Each path below is one point turned by a fixed rotation once a step. After each direction that follows a path, write how fast that rotation turns it, in deg/step (0 if it stays still).
Each turn is a multiple of 5 degrees from 10 to 175, or 0.
Each row of a path follows its step; steps can be skipped.
path 1
step 3: [-12   5   4  22   6  -5  -1  24  26   6   6   8  26  -8   6   0   5   5
   1  21   6 -10  -7 -19  13   0  -1   5   3   4   3   3 -10  14  -1  -3
  -6   2   1 -10  15   4  -4   0   2   6   9  -7  -7  -3  12  -2  -4 -12
  -4   0  -4  -4  -2  -2 -12   0  -7  12  -4  -7 -18  -9   1   1]
step 6: [  3  -2   3  -3  26   3   2 -10  10   2  -8   7   8  -9  17 -14 -18   7
  -3  11 -16  -5 -11 -29   4   7  -8   6   5  -4  15  -6   2   4  -8  -3
  -7  11  -9   0  -9   9  -1   3 -14  -7   9  11  -9  -4   6   4  -8 -20
  10  -2 -10  -4   5   0   5  -6  -1   0   1   7  -9   0  19   0]
step 7: [-11 -28 -17  18  10  -3  -9   6  17  -1   4   0  -7  10  -5 -14  15   7
  -1   6   9  -2  11   3   2  11 -12   1  -2   3   0 -12  -5   2  -2   6
  10  -3  10   6  -1   0   0  -9 -19  -3   3  -5  -1   2 -11  14   4  -2
   9  -9  -2  10   8  -7  10   1  19   8 -22   6   1  -7 -10  16]
step 14: [  2  15  -2   5  11  10  -1  14   5  -2  -9  -8   1  -5  -4   7   1   6
  -9  -1  -5 -10   7   2   9 -16  20 -14  11  -2  10 -12   4 -10   3   0
  -1   3 -19  29  -1  -7  17  -7   2   3   6   9  -5   7   4  25 -11   0
  -3   1   0  -8   0  10   6  -8  15   0   9 -10 -17   9  -3  14]
step 18: [ -8   8  -1   1   8  -8   2  13  18 -14 -19 -13  13  -3   6   1 -10   8
 -10   7   6  -8   7 -17   3   3  -6  -3   7   7  10   1   0  -2  -7  -2
 -12   6  -5 -13  15  12  -9   1  -4  16  -5  11  -8   7   3  10  18   0
   2  18  -8  10   7  22  -3  -9   0  21   2  16   2  -3   5  -4]
step 28: [ -7 -10  10   9   8   0   0   2   0  -3  -2 -13   3 -11  16   1   7  19
 -12   0   2  -2  14   7   3  -3  -1   2   3  -8  -3  -4  -6   3  -2  -5
  12 -19  -5  -8  -2 -16 -17 -11   4   0  20  -3 -11   3   6   6  -4 -10
 -10 -15  -8  -9   9 -12 -10   6 -10  23 -19 -10 -12  -7   3  15]
step 29: [-21   1  -3  17  11 -13 -17   4 -11  -1 -11   4   3  -4  -1   3 -17  -2
   4   4  -4   1   2  -4   1   4  16 -18   1  13  -3  19  -3  -8 -15  -8
  -4  -1  -7  26  17   1   5  -9   5   7  -2  -8  -8  -7  -8   3  -8 -16
   6  -7  11  -7   6   4  -1  -3  10  -4   6  -7 -12  -2 -15   9]
[ 0 -4 -2  1  1  0  1 -2  0 -2  1  0  5 -2  7  3 -1  0  4  3  2  1 -1 -3
  1  0  0  4  1 -1 -2  1 -2  1 -1 -6  1  3 -3 -4  0  0  2 -2  2  1  1  1
  0  1 -2  3  1 -4  0 -3  2 -1 -6  0  0  3 -4 -2 -6  1  2 -1  1  0] => 115
[ 2  2  1  2  0 -2  1  4 -1 -2  1  3 -2 -5  0  3 -1 -1  1  4  0  3 -3 -3
  3  0  5 -2  2  2  2 -4 -1  2 -2  3 -3  4  1 -3  1  1  2  0 -2  0  2  4
 -4 -1 -1 -4 -3  3 -1 -4 -2  0  0 -1 -1  1  0 -4  0 -6  5  1  0  0] => 135
[ 0  0  6  1  1  2  2  0 -2 -5 -5 -4 -7  1 -1  0  2  1  2 -4 -3 -3  2  0
  2  1  2 -4  0  1 -1 -4 -2  2  1 -5  1  3 -2 -1 -2  1 -1  4  0  2  1  1
  0  5  1 -1  0 -1  2 -2  2  2 -2  1 -3 -3 -2  0  0  1 -3 -1  3 -1] => 80
[ 1  2 -2  2  5 -2  0 -4 -1 -1  3 -2  1  2 -1  2 -2  1  3 -3 -1 -2  1 -1
  0 -5 -2 -1 -1  1  2  0 -4  0 -3  4 -3  4 -1  1 -1  1 -3  1 -4  1  0 -2
  3  1  2  4 -1  2 -3  1 -2  5 -3 -3  3 -2  4  1 -2 -2  4 -2  0 -4] => 60
path 2
step 4: [ -2  32  14  -2   1 -10  11  -4   4   5  -4 -15  10  -2 -11 -19  16  12
   5  11   2  -6  11   3  -3  -1  15   7  -8  -1  11   3 -11  13  15  11
  -3 -12   3   3 -11   1  12   2  -3 -25 -20  10  13  -4  -6   3  -7  -8
  -7   4 -13   1  -7   5   5  -7   4  -3   1  -6   3  15   6 -11]
step 8: [  7  17  18  -3  10  18   5 -17  -4  10  -7 -13  -5  13  -4  -7  -6  -1
  -9  -4 -16   2  -4  -7   0  -5   0  14   8  25   7  -7  -9  17  13   4
  -1  10  -2  -6  -1   2   2  10  -4   6  -1 -17 -15 -19   0   1  15   1
  -4  15   5  13  -8 -14  -4 -13  12   9   6  -5 -22  12  -3  -7]
step 17: [ -6   2   8   6  -2   5   6   4   9  -7  -4  17  17  -5  -2   4  11  -6
 -17  -7   0   2  -2 -15  -7 -11  -2  16 -15 -10   6   5  12   8   1 -15
  -5  -3   1  -7  -4 -17   8 -25  -8   8   5 -11 -12  -4 -20  -5 -15  25
  13   2  -7   8  -5 -19   3  -3   7  16  -3   1  -4 -13  -1  10]
step 22: [ 15   1   8  -6 -15  -5  13   9   7 -13   0 -10  -2  -1  -4   3  -7  14
  -5  13  -9  -4 -19  -3  17   3   8  -2  -4   4   7   3  11   9 -11  18
  15  -6 -17   6  -7  -5  17  11  -8   0   0 -13   0   3 -17 -11   4  -8
 -23   0   8 -23  10  -3  -5   6   3   3 -19  10   8   6  12   0]
step 25: [ 10 -11   6  19   7  14   0  -2  -9   0 -18  -3  -2  10  10   9  -2 -11
   1  15  -3 -10   5  -4  -2   4   4  -7  18  -3  -7   5  14   1   5  -2
   3   0  -8   2  -4  17  -2   3   8 -21  -1  -9 -15   5  -6  13  -9  11
  10  -6 -14  21  -4  -4   3  11   0 -24   7  -1   3  12  25  11]
step 26: [ 13  -4  -4 -20  -3   0  -3   0  10  -7   6 -17  -4 -10  10   0   5   2
   5 -10 -14  -8  -8  -2  -8   4  12  10 -19  -1   4 -11  -6  -3 -16   4
   4  -3   4 -13  -1   7   2  19 -19  -1  16  -4 -17 -16  -5 -19  -1  -7
  14  27  -5  -4   7  -6  -4   0 -12  -7  -2   4  -7 -20   0   4]
step 29: [-20  12  -7   6   0   0  14  10   3  -9  -2  13   2 -12   2   8   0 -10
  -1   6  -4  -6   3  -2  -1  -5  14  -2  -2  -1  -6 -24  -8  10   3 -17
   9  -6  -8 -13   4   1 -11 -16  27 -13   3 -10   8  -6  -6  14 -14  -2
   7 -11 -17  10  -9 -20  -7  -5 -10   0   0 -12  -8   5  -8   5]
[ 4 -2  3 -1  4  2 -2  0  2  1  0 -1  1  0  1 -1  1  3  4  0 -1  4 -2  2
 -1 -2  0  1  2  0 -3  3 -2  4 -3  2  4  0  4 -1 -5 -2 -4  1  2 -2  1 -3
 -4  0 -1  2  4 -2  0 -2  4 -4 -3 -1 -4  0  1  1  1  4  1  3  4 -1] => 25
[-1  0  1  0 -1  1  1 -1 -3 -1  0 -6  2 -3 -3  5  0  0  1 -1 -2 -3 -4  1
 -1  0 -3 -3  2 -1  0  0 -3  4  1 -5 -3  3  0 -2  1 -1  0  1  1  4 -2 -2
  1  1  0  1  2 -3 -2 -4  3 -2 -2 -6  1 -1 -1  3  1  1  0  0 -6  6] => 35
[-1  4 -2  1  0 -2 -1  0  1 -1 -2  3  0 -1 -3  0  3 -3 -4  0 -1 -3 -2  0
 -3 -2  0 -1  4  2 -2  1 -3  1  0  0  3 -5 -1 -1  1 -2  1  5 -6  4 -2 -1
 -4  0  3 -3 -1 -6 -1  0  2 -2  1  2 -4  2  1 -3  1 -3 -1  2  1 -2] => 175
[ 1  3  1  2 -4  0  0  3 -1 -1  5 -2  0  0 -2  1 -2  3  2  1 -2  0  0 -1
 -4  1 -1 -3  7 -2  1  0  0  0 -1  4  3  1 -2 -3  1 -3 -2  0  2 -5  3  2
  4 -1  0 -4 -4  0  1 -5 -2  4  1  0 -4 -2  3  1 -3 -2  3  1 -1 -2] => 160
[ 3 -1  0  3  1  3  4 -1  2 -1  5  0  0 -3  0 -1  0  2 -1  0  0 -5  1  2
  3  1 -2  5 -4 -1 -1  5 -4  1  2  1 -1  2 -1  4  1 -4  3  2 -4 -1 -1 -1
  2 -2  1 -3  2 -1  0 -4 -4 -1 -1  2 -2 -2  2  3 -3  3 -4 -1  3  0] => 80
path 3
step 2: [ 24   1 -13   4  21 -11  -1  -9  -9  -5 -26   1   5 -18   5  16 -13  -2
  -1   3   4  -1   1   7 -11   8   6 -10   7 -15  16  -6   3   3  -6   7
 -13   3 -16  -3 -13   0   5  -9  -4  15   1 -11  -8 -15  16  -7  -6  -1
  -1  -2   1   2  -5   3 -13  -6   1  -2 -17  11  -3   6  17 -15]
step 9: [  1  11   3 -12 -14  -7  -7  -1  15   0  12   2  14   4  15   6 -15  -8
 -15  15   8   2  15   6 -16  -3  -7  -1   2  -8  17  -3 -20   1  -3  -1
  -2  -2 -19 -25   0   8   1   2   1  10   7 -13  -5 -14   9  -4  17   1
   8   0   0   0  15   7  -6  14   9 -11 -11  11   0   5  14   4]
step 11: [ -3   8  -2   5 -11  14  -5  10 -11 -13 -18   6   6   7  -6  16  -1  -3
   2   9   3  26   1   4  -6 -10  17  -4  -9  -4   2   6  -2   3   0  -5
  -3  -9  -8 -12  -5 -11  -7  -2   3  -3 -11 -11  -1 -15   8  -4  -5   0
   9 -27 -27  -4   6  13 -12  -8 -17  -4   5  -8 -10  10   8  12]
step 14: [  3  16   0  20  -2   6   5  -3  -7 -13   0 -13  -2  -2  17  26   7  -2
  -7  -5   9   3 -10   8 -12   5  -8   2   0  -2  15   8  -8  -9   2  -1
  -6   0 -10 -10 -27  13   6  -1   5  13   2 -12  -2  -2  -2   3   9 -12
  -8 -15  -3 -10   5  16 -18  -4  16 -10  13  -6  10  -6  15  -5]
step 16: [  5  -2   4   9   2   0   4  10  -1  -2   3 -14   7   1  11 -12  13   1
  -9   4  -8   6  16  13  -3   2   0  -7   4  18   2   3   8  13   5  -6
  -7 -10 -14  -5   4   3 -18  -9   4  -8   6   2  11 -21   9   4  12  -5
   0 -15 -18  13   4  16 -13  -2  10 -12 -16  -2 -17  16  24  -5]
step 19: [ 19  -5 -11  20  12 -13  -8  -5  12 -22   9   6  -9   3  -6  10   0  -1
   1   0   9   6   5  10   0   7  -3  -8   7  -3  29  -3  -3 -12   6 -12
   1  -6 -15  -5   8   2   0  10  -5   3  -3   7   6  -4   7  -2  -3 -16
   3  -9   3   4  14  -4 -27  -7   2  10  -2   2  -4  11  25 -11]
step 29: [ -1  11  -2   8   0   2   0 -15   8 -19  -1 -24   8 -15  10   5   8  -7
  -8  10 -12  25  -4   1 -11  -2   7  -1   1 -15   6  -1 -10   8   5   6
 -20 -14 -12 -11   5   7  -9   4 -10  -9   1   6  21   1  -1  13  -1  -9
  -1 -19  -6   6 -10  17  -9   0  -7   2 -17   0 -12   0   2   1]
[ 3 -1  3 -1 -2  2  0 -1  3  4  1 -7 -1 -3  1 -2  0  1  2  3 -2 -1  3 -4
 -1  1  4  2 -1 -4  3  0  1  1  3 -3  1 -1 -1 -5  0 -1 -8 -1 -1 -1 -1  4
  1  0 -3  1  3  3  0  3 -3  0  1 -1  2 -1  1 -3 -1 -1  0 -3 -3  1] => 85
[-4  0  3 -4 -2  0 -2  0 -3 -4  4  1 -2  1  2 -1 -2  2 -1  2  1  0  1  1
  3 -6 -2 -3  4 -2  3 -2 -1 -5  0 -3  3  4  0  0  0  2 -1  1  2  2  5  0
 -5  0  0  1  4 -2 -2  3  2 -1  1  1  1 -1  4  1  2 -2 -1 -6 -2  0] => 80
[ 1  1  0 -4  1 -1 -1  1 -2 -1 -4 -2  6 -2 -4  0  3  0 -5  7 -4 -1 -2  4
 -2  0  1 -1  0 -5 -1  2  1 -2  0 -2 -2  0  0  1  0 -3  1  1  0 -1 -1 -3
 -4 -1 -2 -2  2 -1 -4  1  1  0  0  2  2  2 -6 -1 -5  1 -2  0  0  3] => 160
[ 0  1  3  2 -1  3  0 -2 -3 -2  4 -1  2  0 -2  0  1 -2  1  3  0  3 -2 -2
  2  1 -1  7  2 -4  1  1 -1 -2  1  2 -4  3  7 -1 -3 -1  2  0  2  2  1 -3
  0  2 -5  3 -5  2 -1 -1 -6  0 -1  0 -5 -1  0  1  2  0 -2  1 -3  0] => 100
[-4  0  0 -2  1  1 -2 -4 -3 -1 -3 -3 -6 -3  7  2  4  1  3  0 -2  3  0 -2
 -2  2 -2 -2  0  2 -2  3  4  1  0 -1 -3  2 -2 -1 -3  2 -1  3  2 -2 -4 -6
  1  0  0  1  3 -2 -2  2 -2  4 -1  2  0  0  0  3 -1  1  0  1 -1 -4] => 25
